(in the rows, 128 means zero)
Turns in one plane each, and the order they were made in; the first pair answered:
turn tal:
[149 126 129  88 149 112 134 131 105  74 162 124 109 129 114 108 140 121
 133 160 105 140 134 127 124 135 112 109] -> [162 117 124  93 146 111 148 137 101  92 159 114 113 125 117 108 143 132
 133 157 110 145 117 119 122 145 103 106]
[ 71 108  74 129 127 121 111  79 143  88 146 124 108 138 152 125 126  70
 117 126 135 118 153 129 115 116 130 113] -> [ 80  95  67 135 134 122 130  90 138  91 157 117 102 137 150 107 138  71
 116 135 141 131 140 124 117 115 121 115]
[122 130 120 167 138 126 116 118 106 147 146 120 121 131 145 142  99 110
 114  99 100 146 146 140 143 107 125 155] -> [121 129 119 167 142 126 119 119 106 143 149 120 118 131 145 138 102 108
 114 101 100 148 145 141 144 105 126 155]
turn fino:
[123  98 112 147 122 153 150 133 135 133 148  99 109 150 125 105 145 111
 135 133 116 143 127 101 120 103 152 152] -> [111 110 117 141 110 159 121 115 143 132 132 106 123 159 133 128 133 104
 139 114 111 116 136 108 124  99 170 155]
[135 116 133 144 115  92 122 113 115 165 113 138  83 100 140 158  99 138
 134 111 119 116 129  96 136 145 125 150] -> [137 123 128 144 114  92 117 111 117 168 109 136  93  99 142 165 102 140
 132 112 123 119 124 104 135 156 118 152]
[122 155 119 103 106 160 162 150 154 117  87 137 176 159 152 163 126 130
 144 105 170  96  88 155 148 151 155 139] -> [139 146 110 111 121 154 193 172 144 121 106 126 167 145 143 140 147 140
 139 129 181 131  72 152 142 166 125 138]
[124 136 180  60 132 119 130  87 128 140  89 148  99 123 156  98  77 161
 123  95 127  95 161  87 138 110 172  70] -> [128 180 158  58 121 119 104  67 136 156  68 145 149 121 158 143  92 163
 118  99 149 100 145 124 136 153 142  79]
turn porav:
[136 136  73 141  98 130 151 123 141 122  98 119 126 155 158 107 186 105
 124 124 209 137  83 151 142 130  85 159] -> [119 133  82 125 111 136 148 124 146  92 105 139 105 166 154  85 187  86
 131 131 202 118 102 146 151 104 115 159]
[121 102 113 147 105 135 101 120 154 140 106 153 145 139 154 120 151 142
 157 120 134 108  94  68 160 165 154 108] -> [121 101 113 148 105 137 102 121 154 141 107 153 146 139 155 121 152 142
 156 122 135 108  93  70 161 166 153 108]
[116 115 155 118 104 142 139 134 162 166 131 125 127 152 140 134 137  97
 134 112 126 137 197 127 124 112 159  98] -> [122 115 155 121  97 139 140 134 161 178 127 118 133 147 141 143 130 106
 131 106 126 144 192 127 120 123 150  97]
[136 103 133 164  94 113 125 135  96 140 157  96 145 123 133 155 101 133
 129 124 105 152 150 129 128 119 119 134] -> [140 105 119 170  96 115 126 136  97 138 161  95 150 123 135 153 116 127
 129 132 115 159 140 136 132 120 109 141]
turn bem:
[121 143 106 153 139 119 125 122 106  84 167 130 130 128 126 121 150  83
 105 149 128 166 151 179 128 106 105 165] -> [116  87 136 120 138 131 156 136 114 101 141 151  83 141 128  82 138 105
 145 127 115 107 133 103 145  74 170 136]
[112 171 130 119 126  98 128 128 109  99 133 135 123  97 106 115 140 108
  87 142 130 136 153 114 104 153 129 137] -> [105 153 141 110 126 103 134 130 114  98 127 145 107 106 107 102 134 106
  98 133 122 115 153  92 113 133 158 131]
[123  70 163 136 140 106 144 126 112  91 161 147  52 109 124  77 113 139
 133 143 107 115 148 100 113  78 158 130] -> [161  83 149 139 134  93 168 143  99 138 152 115  82  79 117  97 121 183
 119 161 128 162 111 105  91 147  93 119]

Each pair is two turns apart.
[132 147 158  92  94  71 156 104 127 164 119  95  99 103  64 127 121 203
 168 110  69  98 154 104 108 139 164 103] -> [141 197 111 128 102  65 133  93 124 147 148  74 147  96  66 157 159 176
 136 142  96 153 151 177 102 167  97 138]
bem, porav
[115 166 123 172 188 112  91 150 140 126  81  96 157 136 120 168 134 132
 105 115 133 145 117 138 153 178 117 100] -> [ 92 153 139 166 187 119  76 141 146 103  80 113 135 151 126 160 115 112
 117  94 112 109 144 124 163 136 161 101]
bem, porav
[140 151 155  75 167 115 120 131 121 125 103 131 166 145 115  94 156 157
 156 106 113 127 132 124 136 201 106 137] -> [131 157 158  72 172 116 111 127 121 109 107 139 162 146 112  93 155 145
 155 108 109 122 144 131 138 194 113 139]
tal, tal
[118 168 130  78 130 140 105 113 145 119  90 164 138 123 105 139 132 136
 138 141 129  96 130 133 138 146 145  98] -> [118 158 119  85 151 141 125 126 141  94 119 168 116 124  99 102 155 120
 136 165 134 114 133 133 142 123 142 107]
tal, tal
[ 87  96 147 127  91 113 114 132 111 108  72 164  95 101 151 163 111 114
 158 109 117  93 123 107 125  91 186 129] -> [117 115 134 143  78  97 115 139  99 152  64 128 134  72 151 201 108 148
 136 113 129 139 102 128 101 153 122 127]
porav, bem
[136 138 115 121 154 138 129 156 129  90 153 129 113 112 104  82 170 109
 127 160 140 149 155 139 132 116 117 132] -> [120 124 151 111 136 137 111 147 131  96 137 135  97 116 108  97 120 118
 130 122 109 115 185 115 128  94 159 118]
fino, porav
[137 123 115 146 126 134 122 108 115 144 129 105 134 131 138 140 121 148
 128 118 128 127 108 122 127 140 115 130] -> [138 117 109 151 137 136 135 114 112 136 141 106 124 132 136 123 133 141
 128 127 133 136 105 119 130 130 113 132]
fino, porav
[159 110 165 102 111 147 134 113 136 118 124 134 117 134 174 124 125 150
 101 134  96 121  89 116 122 128 190 139] -> [164 121 159 105 103 145 126 108 138 132 114 126 138 129 177 143 125 158
  97 130 102 127  81 125 120 148 175 141]
porav, fino
[111 107 130 154 144 119 131 134 104 134 155 113 107  78 100  94 124 112
 117 141 137 164 135 121 126  86 111 114] -> [119  99 134 156 136 117 138 137 102 155 148 104 110  77 103 101 118 126
 118 133 137 164 125 113 122  98 106 108]
porav, tal
[132 120 103 118 108 136 140 129 148 141  96 149 140 147 129 118 168 129
 159 129 157  88  85 109 155 140 128 110] -> [135 148  92 125 106 130 120 120 146 140  99 140 166 139 129 146 166 126
 143 136 161 107  94 141 146 161 100 120]
tal, bem
[109 140  92  86 166 141  82  93 169  72 105 144 185 164 122 141 116  97
 148 145 112  79 103 115 123 123 142 109] -> [141 123  75  97 194 130 139 132 151  75 140 125 165 140 107  95 149 115
 139 190 129 141  76 105 111 143  96 107]
fino, fino
[126 117 119 142 141 127 160 149 135 102 136 140  99 131 122 105 131 102
 130 121 130 108 139 129 151 101 150 143] -> [125 159 103 136 123 129 125 128 146 115 112 142 147 133 126 148 136 102
 126 116 145 103 132 163 151 136 131 150]
fino, fino
[128 111 138 106 108 145 110 126 142 133 117 147 118 144 122 127 116 117
 156  81 126  92 129 123 133 117 161 119] -> [136 149 116 129 110 135  89 118 134 127 134 129 153 130 123 157 125 108
 128  98 138 137 136 176 118 146 110 137]
bem, bem
[124 118 136 135 147 132 159 134 132 116 112 125 131 173 140 108 153 160
 131 107 118 141 106 114 121 135 129 139] -> [128 131 133 141 142 128 151 130 131 122 109 117 148 166 141 126 149 164
 124 107 119 152 106 127 114 152 112 142]
fino, bem
[106 136 131 169 147 151 110 135 148 112 164 107 135 139 142  74 141  81
 135 160 125 125 124 133 148  97 128 143] -> [120 109 149 143 134 154 138 148 151 159 131 106 126 136 141  67 131 123
 158 147 127 100  92  84 146 118 142 114]
fino, bem
[147 178 130 115 112 121 130 137 117 152 122 138 136 114  86 149 120 153
 106 169 130 144 120 153 107 182  91 105] -> [142 187 118 115 118 126 126 134 122 143 126 143 142 121  87 144 137 141
 108 177 139 142 115 163 115 179  92 112]
porav, tal
[124 125 168  83 155 135 130 122 124 125 166 120 123  89  99 183 124 136
 100 182 113 117 128 145 114 148 172 100] -> [133 128 159  92 152 133 133 122 123 139 165 110 136  85 103 193 130 143
  97 183 120 132 114 150 111 162 153 103]
porav, porav
[144 159  63 172 107 128 133 111 145 110 117  95 190 157 149 178 162 104
 127 114 159 155  81 148  98 148 120 158] -> [158 135  66 177 131 121 174 141 130 104 148  86 156 142 137 135 173 114
 123 138 158 189  76 129  90 143 105 152]
tal, fino
[128 108 166 120  99  95 158 142 134 152 112 126 112 129 118 111  78 133
 162 122 130  99 137  69 139 133 141  99] -> [133 138 144 128  82  96 133 123 139 171  92 115 158 130 127 153  87 135
 157 117 146 100 119 100 140 164 117 110]
fino, porav
[132 107 100 137 119 136 131 135 157 142 120 132 134 150 138 117 167 115
 142 110 138 102  80 111 156 118 154 148] -> [150 120  97 137 118 129 137 142 150 162 118 119 149 133 132 130 167 136
 133 122 145 130  69 116 143 155 120 142]
porav, bem
[112 108 138 158 120 125 115 111 134 124 138 122 111 137 148 119 113  92
 126 122 114 115 160 127 116  79 150 148] -> [138  93 149 147 107 117 142 128 124 174 116 103 112 119 146 126 100 139
 129 114 117 123 130  96 102 120 131 122]
porav, bem
[ 93 169 159 132 120 113 105  98 127 180  91  83 133 134 153 194 109 174
 116 131 157 141 126 111 120 185  95 132] -> [112 130 137 152 156 111 168 135 112 163 136  73  93 129 146 124 153 167
 114 173 171 185 103  94 124 165  76 139]
porav, fino
[123 110 101 144 118 117 157 163 128 110 171 105 113 124 112 114 123 152
 131 160 147 134 113 129 112 105 135 153] -> [128 103 106 143 111 116 162 166 127 126 161 101 115 121 113 120 116 165
 134 151 146 130 105 120 110 112 137 148]
porav, tal
[137 154 114  79 142 132 147 144 139 125 113 142 131 122 110  97 161 150
 132 175 150 136  94 108 128 169 115 106] -> [136 164 119  74 128 132 130 134 143 141  94 139 145 121 115 124 145 159
 132 157 145 122  93 109 124 183 118  99]
tal, tal
[141 140 142 119 127 123 168 145 103  98 160 113 100 110 112 100 108 142
 109 152 131 182 132 135  80 123 121 122] -> [152 138 146 118 108 122 166 142 104 135 137 101 118 104 119 125  94 166
 111 132 131 176 116 127  74 147 112 112]
tal, tal
[137  75 167 135 114 122 141 145 115 159 117 112  96 108 123 131  60 160
 140  77 111 114 122  75 104 114 148  93] -> [150 126 152 147 112 109 116 136 107 162 125  90 141  87 119 174  64 164
 110  95 124 159 129 128  83 164  89 103]
tal, bem
[108  98 139 171 108 127 103 135 136 159 125 107 123 141 160 152  89 109
 130  82 111  92 139 101 141  60 161 123] -> [111  99 142 173 105 123 100 137 133 164 126 101 125 135 160 157  83 114
 123  81 108  99 143 104 136  67 154 123]
tal, porav
[106 162 137  89 119 145  84 100 149 123 104 163 156 139 127 163 119 125
 156 108 128  76 134 146 150 126 157 124] -> [126 187 112  92 135 138  99 111 144 123 119 154 172 121 116 158 151 130
 142 147 152 122 115 170 140 166 105 129]
fino, tal
[131  99 107 115  93 110 134  98 136 156  97 110 155 151 126 149 103 159
 157  91 102 121  88  97 154 180 138 105] -> [120 133 107 112  95 105 103  84 139 138  98 114 173 147 123 173  97 147
 145  95  99 127 111 129 148 192 128 112]
tal, bem
[143 128 169  89 116 102 152 174 116 129 115 143 108 108 117 128 104 145
 100 134 134 146 149  96 117 154 146  91] -> [141 162 146 113 122  99 128 162 115 108 134 135 134 107 118 150 120 122
  80 148 145 175 162 146 114 162 113 114]
bem, porav
[130  62 130 145  85 140 125 151 107 213 124  80 147 112 150 140 151 148
 139 124 173 123  81 107 116 161 150 158] -> [123  43 123 150 103 146 139 159 108 190 142  90 124 123 149 105 168 129
 147 135 174 121  83  99 128 128 166 166]
porav, fino
[149  97 131 105 125 100 169 143 119 115 123 129 132 166 145 117 172 162
 136 185 129 149  92 101 160 102 111 154] -> [135  93 137 119 131 101 156 138 115  87 144 132 119 170 147 113 160 138
 127 182 115 151 123 112 159  71 124 166]
bem, fino
[ 72 134  77 170 120 156 142 108 121  77 170 172 145 152 136 128 126  82
 119  90 116 145 175  93 154  83 135 146] -> [104  90  81 159 120 156 204 143 113 128 157 155 126 140 131  95 137 130
 138  94 128 152 120  36 152 109 123 120]
tal, bem
[131 106 100 133 143 149 180 154 136 146 124 133  58 147 123  86 177 146
 158 166 144 144  63 119 177 127 115  96] -> [126  87 123 130 118 153 172 145 139 171  99 131  56 152 133 107 140 159
 167 127 125 109  67  93 177 116 148  84]
tal, fino
[142 154 130 100 130  70 101  99 157 159 136 114  93 130 142 180  81 107
 121  74  81 143 141 170 141 120  88 132] -> [127 139 131  97 141  76 106 101 161 129 148 129  67 144 140 151  90  85
 131  79  76 127 152 161 154  82 117 137]
fino, bem
[ 92 157 143 105 129 124  84 103 129  93 106 151 131 149 136 130 107  92
 144 109 124  98 187 127 139  98 161 114] -> [ 99 153 139  85 125 130  98 107 139 114  83 159 132 153 134 120 122 108
 161 110 139  81 156 106 148 115 165 101]
fino, bem
[134 168 135 133 120  96 104 146 146 177 121  91 153 109  80 140  99 157
  98 124 136 169 136 126  88 172 120  98] -> [112 190 119 147 134 101  77 129 152 129 147 106 156 124  82 137 116 110
  87 135 135 171 164 163  98 141 125 125]
bem, fino
[145 110 119 126 119 133 147 129 108 150  94 130 117 144 131 135 146 151
 138 107 135 131  86  98 140 132 119 114] -> [140 125 117 125 113 133 132 118 112 152  87 133 132 147 134 150 145 147
 138 105 137 125  88 109 141 139 118 117]
tal, porav
[120 182 146 109  85 138  49 118 115 139 119 112 167 136 130 157  92 157
 101 163 111 131 118 167 108 171 127 163] -> [ 90 151 155  99 110 149  59 122 122  87 141 145 114 161 125 100 100 117
 120 168  97  97 142 143 132  97 188 169]
bem, tal
[149 105 134 166 118 136 121 107 127 154 111 106 127 148 142 164 130 143
 133 101 123  99 105 125 138  95 125 138] -> [147 126 131 158 116 134 105 100 131 153 107 109 142 146 140 178 129 142
 128 106 126 102 109 140 136 112 117 140]
fino, tal
[116  76 138 158 115 152 139 120 123 120 118 119 129 157 147 145 109 119
 134  90 104  95 134 112 127  78 165 140] -> [144  87 132 166 103 140 153 130 111 163 107  91 156 134 145 168 107 157
 123  96 117 130 108 116 110 133 117 132]
porav, bem
[151 156  83 118 155 133 156 142 149 118 131 140 143 132 125  88 224 116
 136 208 184 152  67 146 144 171  90 142] -> [133 145 104  93 167 139 159 145 156  94 131 167 109 142 117  57 219 106
 151 210 172 124  84 124 152 144 130 131]
porav, bem
[155 161 139 132 127 122 106 139 122 128 150  98 131 105 118 154 100 140
 110 134 121 179 168 155  85 167  70 120] -> [125 126 143 136 148 135 115 140 129  75 180 126  80 136 123 100 113  94
 128 133 106 145 191 135 112  83 131 134]
bem, tal
[151 208 180 110 130  96  84 119 120 103  97 169 158 114 145 146 119 118
  86 127 121 167 146 152  85 144  73 106] -> [165 185 171 118 153  92 123 146 110  93 127 163 130 108 136 101 143 118
  85 154 129 198 136 138  84 136  59 106]
fino, porav
[159 121 105 131 151 119 176 155 117 134 141 118 135 115 107  99 160 167
 128 161 143 179  80 115 116 158  97 111] -> [139 119 109 114 170 128 174 152 124  95 152 145 109 132 100  68 172 140
 137 173 138 159 100 112 129 123 130 114]
porav, porav
[132 131 146 184 151  92  78  85 128  85 128 103 140 156 128 188 114 128
 105 111 116  92 159 175 134 120 169 146] -> [143  84 169 157 142  96 117 104 129 124  98 107 112 156 126 162 102 166
 133  93 111  59 129 108 139 120 201 116]
porav, bem
